128 stands for zero in the data rows.
Here are some points, each followed by its number:
[126 120 150  85 150 106 156 139 224 138 147 190 111 142 129 131 142 128
 147  70  94 129 146 132 109 136 145 192 184 158 168 128 131 141 163  90
 158 142 107 141 129 157 137 149 129 153 103 163 127 154  71 142] 0
[121 128 152 105 128 141 160 130 131 163 104 104 146 116 116 128 105 124
 120 119 118 111 145 122 101 137 133 113 129 101 152 130 114  86  97 122
 132 129  86 116  24 113 131 140 112 128 160 156 137 120 178 183] 1
[170 137 139 109 114 119 129 128 141 121 136 117 121 164 133 139 116 128
 148 120 112 129 128 139 122 134 143 142 134 133 145 114 165 108 119  96
 121 133 131 142 109 131 136 138 118 103  80 131 117 141 123 146] 2
[143 124 105  97 151 129 124 134 149 147 119  97 125 133 107 126 106 120
 168 104 104 149 102 135 128 154 205 154 164 155 143  92 113 153 203 116
 113  93 137 137 147 145 154 144 116 139  83 147 130 131  47  93] 3
[128 134 138 112 117  50 102 152 182 155 150  85 143 122 136 121 184 109
 147  83 134 150 103 107 189 140  78  80 145 214 132 125 127 200 226 145
 123 138 152 152 116 146 177 117 249 125  80 125 130 143  83  53] 4
[163 114 125 133 111 149 137 123 108 139 148 100 139 129  99 117 121 152
 142 106 120 116 149 129 123 131 153 205 178 112 174 159 123 114 120  72
 126 117 115 137 107 129 119 179 107 141 184 135 134 133 146 175] 5
[ 99  85 144 138  98 134 124 118 116 132 128 136 131 179 150 123 121 124
 128 118 145 145 108 111 149 122 122  92 118 129 111 152 136 125 125 155
 115 120 173  99 133 125 142 126 116 112 120 115 120 145 231 107] 6
[ 94 117 132 145 111 143 142 148 144 170 134 141 119 120 149 137 181 109
 119 130 175 129 105 109 115 134 107  49  88 146 102 139  70 117 145 158
 132 134 205 120 117  73  84 101 166 103 131  97 122 162 168 105] 7
[151 128 123 157 135 142 155 111  93  89 127 106 116 134 125 108 121 153
 148 168 121 121 151 139 119 118 160 200 122 114 147 178 156 117  98 103
 118 108  93 123 142 154 155 174  67 141 135 131 154 134 126 182] 8
[139 104 148 125  72 137 135 125  85 152 144 140 128 148 127 132  96 122
 136 157 144 147 139 128 138 132 132 108  92 107 127 164 135 135 102 122
 137 139 179 125 146 147 124 126 143 107 146  98 126 136 144 145] 9
[107 125 115 142 130 115 116 142 158 136 140 114 126 137 135  96 140 113
  98 101 126 141  87 187 118 140  92  71 127 136 103 146  90 160 170 154
 179 143 155 179 129 123 140  62 144 125 122 138  94 126 138 128] 10
[135 134 113  60 122  95 126 145 130 136 132 117 116 129 132 125 165 133
 148  84 131  96 112 117 134 118  91  84 122 180 137 107  40 162 173 100
 169 128 172 176 119 124 133 136 153 140  92 126 110 148 104  96] 11
[149 107 131 137 121 122  91 158 137 142 141 166 140 141 142 117 179 115
  86 153 132 157 102 122 120 135  69  46 101 145  51 118 134 163 161 169
 111 152 205 161  95  99 142  76 205 133 125 120  89 119 112  70] 12
[169 150 127 140 127 161 144  91  84 100 111 140 132 142  97 127 105 149
 133 153 131 123 129 149 101 164 155 208 132 108 144 126 111 120  92 104
 131 125  93 109 134 169 112 188  54 166 170 134 157 138 122 185] 13
Which five points above are nearest to each new point, looking only along the 2 directions in which the numbered points spread most? Their numbers follow each, nearest first.
[142 117 124 107 140 129 124 132 148 140 123 116 126 128 112 122 136 154
 148 106 124 135 138 139 117 141 164 163 153 105 151 106 141 131  40  95
 120 101  73 120 125 141 121 149 100 151 112 161 130 134 121 134] 5 2 8 1 13
[149 151 134 163 133 126 129 132 128 132 126 106 122 140 126 102 156 143
 144  71 116 129 154 123 139 138 135 175 158 162 126 152 121 121 148 120
 134 126 122 115 140 187 148 171 111 150 140 142 134 150  99 113] 2 0 3 5 1
[104 144 157 122 148 159 181 110 129 152 163 132 115 110 107 123 138 144
 137 140 141 133 136 132 142 108 145 211 158  96  96 135 126 120 106 113
  85 146  60 148 137 134 122 117  72 154 108 141 134 124 120 150] 5 8 2 1 13
[157 120 110 148 160 140 128 158 123  89 100 109 129 134  95 106 177 134
 140 118 105 137 159 127 120 144 184 210 204 112 166 111 147 142 102  88
 120 124  58 130 109 166 147 175  78 151 104 161 155 127 111 163] 5 8 13 2 0
[119 105 139 157 145 137 132 111  54 114 119 122 124 149 139 132  92 137
 111 134 137 149 126 157 130 147 136 255 116 111 121 139 132 127  93 151
 110  97 134 141 116 126 136 118 103 101 126 135 113 124 136 134] 1 5 8 2 9
[123 133  73 144 161 183 143 140  94 111 133 144 131 125 112 126  98 143
 132 186 148 112 140 120 131 134 147 146 112 106 141 127 140 131  80 120
  97 101 108 139 114 135 101 129 106 155 133 121 122 107 150 154] 1 9 5 8 2
[153 124 140 132 152 154 141 101 117 104  91 117 138 114 123 119 112 137
 156 126 123 145 143 126 129 121 152 210 162 101 175 140 139 126 118 212
 114  92  85 122 138 120 136 143  88 150 114 123 175 131 121 157] 5 8 13 2 1
[148 148 110 132 149 132 147 137 125  96 135 119 128 154 110 161 122 175
 149 154 117 126 159 133  89 132 178 174 171 113 147  97 168 139  89 137
 124 115  74 102 125 154 137 169  77 144 120 132 141 122 125 143] 5 8 13 2 1
[175 109 136 134 135 134 102  96 104 115 122 118 136 118 174 126 100 120
 114 153 104 146 141 119 131 122 128 184 113 108 144 133 123  97  95 138
 130 137 107 105 148 124 146 136 112 146 117 148 160 183 170 165] 1 5 8 2 9
[137 133 154 104  96 163 118 130 111 116 120 122 116 133 166 137 108 113
 119 159 138 107 154 130 138 142 110 147 129 105 162 158 153 103 110 131
  96 100 135 106 162 121 111 103  99 144 135 108 134 141 120 144] 1 9 2 5 6
[ 96 133 139 192 138 106 158 155 136 176  95 131 164 134 129 128 158  91
  84  94 169 158  86 123 126 149  63  23  90 173 130 160 137 139 180 167
 128 135 164 154 139  97 138  56 198  70 111 116  88 136 148  77] 12 7 10 11 6
[163 139  73 151 137 156 128 116 127  92 102 123 114 130 149 132 107 140
 141 126 107 114 149 130  92 130 173 172 121 139 165 129 124 122 110 115
 137 137  87 128 125 159 141 127  63 150 126 148 173 130 122 151] 5 8 13 2 1
[131 113  69 140 155  94 116 139 121 122 143 138 133 110 107 137 110 125
 119 108 128 130 123 130 132 112 165 158 143 109 148 142 118 128 139 123
 131 134  70 129 136 142 132 152 126 153 130 118 149 120 121 127] 2 5 1 3 0
[113  75 137 135 141 177 134 113 111 104 142 134 154 142 106 129  90  93
 149 163 168 172 146 137 134 113 140 137 120  92 133 139 120 100  81 126
 115 107 117 104 147 113 127 139 127 140 136 113 141  90 192 144] 1 9 6 2 8
[106 139 153 118 123 124 144 136 162 127 125 132 149 131 118 106 148 126
 119 118 138  91 144 140 119 131 143 146 114 134 109 155  87 156 135 157
 140 127 118 124 114 130 104 125 137 136 161 140 160 120 126 133] 2 9 1 6 10
[141 130 126 131 112 134 138 137 143 115 141 126 118 137 108 117 128 140
 165 125  98 136 125 118 101 107 100 160 149  91 150 125 154 138 148 121
 102 122 119 111 131 166 140 161 133 157 121 146 255 117 105 153] 2 5 1 8 0
